In the data rows, 50 means zero.
Each second row below is the first row of its pair, turned about zero in one of four ways (a turn may also mirror it), then rescaled, with some noise.
Each pair is followed by the number of its way, counting from 0 in the order the ways first appear.
(24, 67, 73, 71, 35, 32, 53, 40, 52, 55, 43, 43)
(25, 20, 83, 65, 52, 59, 44, 51, 31, 53, 41, 42) 0

(61, 39, 33, 34, 55, 66, 65, 82, 51, 18, 60, 77)
(35, 55, 69, 14, 42, 39, 23, 17, 38, 50, 36, 45) 1

(68, 42, 29, 38, 54, 54, 53, 59, 45, 33, 64, 52)
(66, 65, 31, 60, 60, 45, 61, 55, 64, 42, 67, 47) 0

(98, 38, 1, 37, 54, 27, 55, 26, 47, 78, 42, 59)
(30, 0, 25, 49, 82, 13, 46, 48, 30, 71, 65, 91) 1

(25, 62, 84, 59, 50, 53, 44, 34, 50, 67, 40, 37)
(63, 50, 64, 86, 54, 72, 73, 72, 70, 48, 56, 42) 1

(68, 39, 30, 38, 62, 54, 46, 34, 50, 55, 56, 49)
(60, 34, 50, 52, 70, 31, 44, 42, 38, 62, 53, 67) 1

(62, 57, 40, 44, 44, 29, 78, 82, 54, 5, 62, 73)
(22, 48, 46, 17, 13, 36, 38, 33, 28, 46, 30, 33) 1

(67, 38, 29, 28, 59, 65, 50, 49, 46, 51, 58, 55)
(68, 57, 36, 42, 73, 31, 44, 44, 49, 53, 60, 70) 2

(13, 57, 94, 59, 54, 70, 27, 35, 46, 56, 45, 35)
(52, 59, 99, 30, 34, 59, 28, 25, 46, 43, 34, 33) 3

(37, 41, 54, 66, 55, 66, 35, 24, 46, 78, 39, 50)
(60, 49, 66, 36, 43, 46, 31, 56, 17, 63, 32, 61) 0

(46, 39, 46, 64, 55, 62, 46, 65, 53, 52, 65, 30)
(53, 55, 35, 50, 39, 54, 51, 72, 35, 58, 41, 58) 2

(62, 53, 40, 62, 40, 24, 57, 62, 58, 47, 51, 43)
(46, 49, 59, 79, 56, 72, 64, 63, 67, 50, 52, 44) 0

(75, 37, 21, 65, 57, 37, 21, 29, 44, 55, 51, 46)
(86, 51, 79, 45, 55, 45, 22, 42, 26, 55, 42, 56) 2

(30, 59, 72, 58, 47, 53, 56, 44, 58, 72, 35, 49)
(40, 46, 63, 74, 58, 77, 72, 65, 67, 57, 52, 45) 1

(56, 56, 55, 32, 52, 50, 50, 29, 49, 69, 43, 42)
(54, 62, 41, 26, 51, 40, 45, 40, 51, 57, 47, 61) 3

(51, 62, 57, 33, 40, 45, 52, 35, 45, 48, 48, 49)
(44, 49, 64, 48, 59, 48, 41, 33, 56, 43, 57, 44) 0

(49, 57, 55, 69, 46, 32, 47, 21, 51, 87, 30, 41)
(65, 77, 44, 25, 28, 57, 53, 67, 38, 65, 27, 57) 3

(17, 59, 85, 59, 46, 65, 52, 61, 53, 41, 49, 48)
(22, 5, 46, 54, 49, 35, 43, 46, 32, 54, 57, 58) 0

(50, 58, 53, 39, 45, 46, 52, 41, 50, 46, 49, 50)
(59, 51, 49, 51, 62, 43, 42, 45, 48, 51, 54, 54) 3

(31, 56, 75, 60, 50, 52, 52, 55, 57, 26, 57, 50)
(58, 65, 60, 62, 31, 56, 57, 46, 56, 44, 43, 25) 1

(52, 60, 55, 33, 44, 45, 62, 43, 50, 41, 39, 76)
(30, 54, 52, 43, 43, 47, 53, 30, 63, 40, 50, 32) 0

(51, 56, 52, 61, 46, 34, 40, 34, 56, 61, 53, 14)
(45, 40, 44, 37, 29, 46, 36, 55, 23, 64, 32, 55) 3

(65, 59, 40, 35, 43, 33, 62, 55, 51, 37, 55, 52)
(61, 70, 54, 51, 63, 56, 54, 39, 70, 42, 57, 42) 2

(37, 40, 55, 57, 55, 72, 63, 92, 57, 33, 67, 49)
(32, 62, 8, 35, 25, 47, 64, 62, 51, 47, 45, 51) 2

(22, 38, 75, 56, 66, 86, 31, 40, 52, 60, 65, 20)
(14, 46, 85, 30, 34, 51, 41, 15, 47, 44, 34, 30) 3

(31, 59, 74, 55, 43, 51, 39, 33, 54, 61, 34, 50)
(35, 14, 63, 79, 51, 57, 50, 54, 50, 52, 55, 46) 2

(55, 58, 53, 39, 46, 43, 84, 76, 54, 49, 42, 75)
(62, 49, 62, 69, 88, 60, 63, 61, 68, 63, 64, 73) 3

(52, 40, 45, 66, 60, 56, 58, 89, 56, 37, 68, 43)
(22, 12, 66, 77, 58, 62, 65, 60, 52, 55, 59, 50) 3

(27, 65, 74, 67, 42, 38, 47, 35, 52, 55, 42, 43)
(35, 25, 70, 81, 43, 63, 59, 61, 45, 49, 49, 32) 2

(52, 52, 53, 63, 51, 38, 52, 60, 55, 47, 44, 52)
(46, 36, 57, 63, 43, 60, 58, 60, 57, 53, 50, 45) 0

(72, 38, 20, 66, 56, 36, 40, 48, 53, 48, 53, 46)
(48, 42, 18, 42, 63, 22, 51, 40, 51, 51, 63, 62) 1

(95, 54, 17, 36, 51, 13, 53, 45, 42, 54, 53, 45)
(44, 10, 19, 36, 46, 21, 44, 61, 25, 59, 56, 79) 1

(49, 38, 42, 64, 54, 58, 47, 54, 54, 49, 44, 66)
(39, 50, 56, 47, 64, 43, 52, 30, 64, 47, 59, 47) 1

(49, 39, 45, 64, 59, 58, 55, 90, 51, 23, 69, 53)
(47, 70, 20, 24, 20, 42, 58, 52, 49, 39, 44, 44) 2

(65, 56, 47, 27, 48, 42, 56, 41, 48, 60, 50, 40)
(55, 61, 66, 46, 71, 56, 49, 37, 68, 50, 53, 56) 0

(38, 62, 65, 37, 44, 51, 63, 54, 51, 42, 55, 43)
(41, 49, 39, 69, 55, 55, 67, 58, 64, 45, 58, 40) 2

(32, 56, 68, 61, 38, 53, 38, 28, 47, 72, 46, 25)
(46, 25, 63, 87, 54, 66, 46, 76, 33, 59, 52, 51) 2

(74, 55, 30, 68, 43, 9, 40, 15, 45, 88, 25, 50)
(63, 43, 99, 55, 77, 71, 31, 41, 41, 62, 39, 58) 2

(46, 40, 43, 60, 52, 61, 27, 34, 47, 52, 53, 41)
(38, 50, 43, 50, 32, 47, 45, 44, 46, 40, 48, 32) 3

(92, 38, 3, 42, 54, 29, 60, 45, 40, 65, 45, 72)
(71, 99, 53, 45, 45, 75, 74, 63, 76, 40, 43, 37) 0

(60, 56, 41, 60, 38, 24, 27, 20, 49, 44, 45, 48)
(78, 54, 26, 59, 29, 41, 36, 59, 30, 47, 47, 46) 3

(73, 54, 38, 36, 50, 33, 54, 28, 50, 71, 41, 46)
(62, 59, 18, 35, 48, 38, 55, 57, 50, 61, 48, 69) 3

(52, 58, 51, 65, 46, 30, 55, 57, 59, 41, 54, 41)
(46, 53, 28, 50, 34, 47, 61, 54, 52, 51, 49, 43) 1

(40, 41, 49, 64, 55, 62, 25, 34, 44, 66, 45, 40)
(58, 20, 59, 61, 51, 48, 35, 66, 25, 58, 48, 62) 2

(26, 64, 75, 69, 42, 36, 51, 34, 50, 73, 40, 34)
(48, 47, 45, 84, 54, 69, 82, 83, 66, 45, 55, 42) 1

(34, 44, 62, 31, 61, 84, 70, 90, 53, 7, 71, 70)
(27, 25, 0, 51, 53, 13, 71, 46, 62, 42, 77, 55) 0

(16, 68, 81, 68, 38, 46, 44, 17, 52, 75, 24, 52)
(75, 92, 78, 30, 41, 69, 36, 47, 37, 55, 23, 41) 3

(42, 60, 64, 37, 49, 55, 41, 24, 42, 60, 48, 38)
(70, 37, 63, 80, 60, 58, 51, 68, 43, 53, 58, 51) 1

(52, 36, 40, 61, 56, 58, 39, 63, 54, 43, 60, 39)
(69, 41, 35, 68, 55, 47, 50, 68, 48, 55, 56, 60) 0

(37, 56, 65, 66, 45, 46, 45, 48, 51, 54, 40, 55)
(34, 29, 63, 61, 43, 59, 50, 53, 47, 48, 51, 43) 2

(32, 43, 64, 56, 56, 75, 45, 72, 52, 47, 59, 37)
(47, 21, 30, 53, 60, 37, 44, 64, 37, 58, 60, 73) 0

(56, 57, 52, 27, 49, 49, 43, 23, 42, 64, 38, 56)
(60, 30, 66, 69, 82, 46, 47, 42, 55, 48, 66, 61) 2

(58, 39, 35, 34, 55, 65, 48, 33, 44, 66, 51, 54)
(64, 77, 46, 36, 58, 43, 43, 44, 46, 51, 45, 57) 0

(46, 55, 54, 69, 41, 35, 63, 86, 58, 17, 54, 60)
(28, 67, 40, 29, 16, 51, 49, 39, 57, 38, 41, 29) 1

(62, 62, 41, 42, 38, 25, 46, 20, 39, 66, 41, 48)
(63, 47, 91, 69, 82, 59, 42, 46, 53, 48, 59, 52) 2

(62, 39, 36, 27, 58, 69, 54, 45, 45, 61, 51, 57)
(59, 74, 37, 30, 59, 43, 49, 44, 57, 50, 51, 61) 0

(32, 39, 60, 56, 60, 79, 44, 58, 51, 61, 47, 49)
(26, 53, 72, 47, 49, 66, 55, 39, 66, 42, 47, 36) 3

(38, 42, 57, 29, 63, 88, 41, 46, 41, 56, 49, 54)
(55, 45, 31, 20, 55, 27, 35, 40, 39, 53, 54, 69) 0

(47, 59, 56, 31, 42, 49, 55, 23, 46, 70, 33, 59)
(39, 61, 73, 28, 54, 52, 34, 29, 48, 50, 38, 47) 0

(60, 36, 37, 35, 61, 67, 66, 85, 52, 30, 74, 50)
(57, 77, 11, 27, 45, 35, 60, 52, 59, 45, 52, 59) 2

(61, 43, 36, 37, 53, 61, 38, 40, 43, 62, 47, 47)
(39, 53, 27, 38, 47, 46, 50, 43, 61, 42, 57, 50) 3

(70, 37, 23, 63, 55, 42, 38, 45, 51, 60, 45, 51)
(78, 70, 52, 59, 44, 67, 52, 68, 53, 54, 41, 47) 0

(14, 60, 92, 57, 50, 67, 54, 65, 60, 40, 59, 31)
(38, 33, 99, 52, 60, 63, 31, 28, 41, 57, 38, 44) 3

(31, 54, 72, 58, 50, 55, 58, 68, 59, 28, 53, 60)
(45, 66, 65, 52, 30, 61, 56, 41, 59, 44, 37, 26) 1

(36, 55, 68, 58, 48, 54, 56, 65, 59, 38, 61, 34)
(58, 74, 50, 52, 36, 64, 55, 57, 56, 51, 40, 38) 1

(46, 58, 61, 28, 49, 56, 50, 36, 47, 53, 47, 53)
(58, 59, 53, 39, 63, 41, 41, 32, 56, 47, 53, 56) 3

(60, 38, 34, 32, 59, 67, 43, 47, 44, 52, 59, 49)
(71, 50, 36, 46, 65, 35, 44, 51, 45, 52, 55, 69) 2

(57, 55, 45, 65, 44, 28, 30, 22, 48, 70, 38, 36)
(66, 59, 31, 35, 20, 50, 39, 65, 33, 53, 34, 52) 3

(75, 39, 20, 32, 55, 53, 49, 57, 48, 37, 53, 67)
(68, 78, 25, 50, 50, 51, 59, 50, 72, 40, 56, 41) 0

(51, 54, 50, 63, 45, 36, 44, 41, 56, 56, 46, 39)
(55, 49, 45, 50, 39, 53, 44, 58, 37, 60, 40, 50) 3

(65, 63, 40, 37, 37, 27, 59, 46, 45, 48, 47, 53)
(44, 62, 67, 59, 59, 66, 56, 40, 71, 37, 59, 34) 0

(36, 59, 68, 58, 45, 48, 63, 81, 57, 35, 55, 50)
(51, 27, 86, 69, 70, 66, 45, 50, 48, 57, 53, 55) 3

(73, 41, 25, 34, 55, 51, 66, 63, 46, 50, 42, 81)
(53, 50, 26, 68, 75, 49, 75, 61, 78, 47, 74, 61) 3

(63, 59, 44, 35, 45, 35, 69, 78, 44, 23, 55, 68)
(33, 49, 35, 58, 51, 54, 74, 48, 82, 28, 74, 34) 0

(42, 43, 48, 65, 53, 54, 32, 42, 45, 64, 48, 38)
(39, 52, 50, 40, 29, 58, 49, 54, 45, 41, 41, 39) 3

(40, 60, 65, 35, 42, 57, 60, 54, 49, 35, 55, 52)
(52, 54, 68, 57, 39, 61, 42, 53, 40, 51, 40, 38) 1

(37, 58, 70, 59, 50, 45, 41, 32, 49, 61, 46, 37)
(62, 46, 49, 79, 54, 58, 66, 68, 61, 47, 60, 45) 1

(55, 42, 39, 32, 51, 69, 62, 62, 49, 38, 44, 90)
(32, 50, 33, 28, 66, 27, 46, 20, 61, 43, 65, 60) 2

(65, 40, 24, 67, 46, 41, 47, 67, 54, 31, 56, 61)
(55, 74, 51, 28, 38, 47, 34, 33, 45, 45, 40, 43) 2

(34, 36, 60, 56, 65, 79, 47, 63, 55, 54, 62, 34)
(47, 35, 20, 52, 38, 42, 60, 76, 35, 63, 45, 65) 2

(59, 63, 48, 38, 40, 34, 75, 78, 46, 25, 55, 66)
(67, 29, 59, 79, 88, 47, 51, 67, 50, 54, 74, 70) 3

(42, 58, 65, 23, 48, 63, 49, 32, 43, 52, 44, 60)
(41, 48, 56, 31, 54, 34, 37, 24, 49, 43, 53, 51) 0

(30, 39, 62, 55, 62, 81, 54, 95, 53, 26, 63, 55)
(30, 46, 0, 32, 17, 40, 60, 62, 53, 44, 52, 48) 2

(56, 36, 37, 60, 57, 59, 65, 96, 58, 34, 75, 42)
(47, 86, 42, 8, 44, 47, 46, 38, 50, 51, 37, 59) 1

(80, 38, 10, 64, 49, 29, 41, 50, 52, 33, 46, 73)
(76, 79, 39, 74, 29, 68, 65, 65, 65, 39, 48, 21) 0

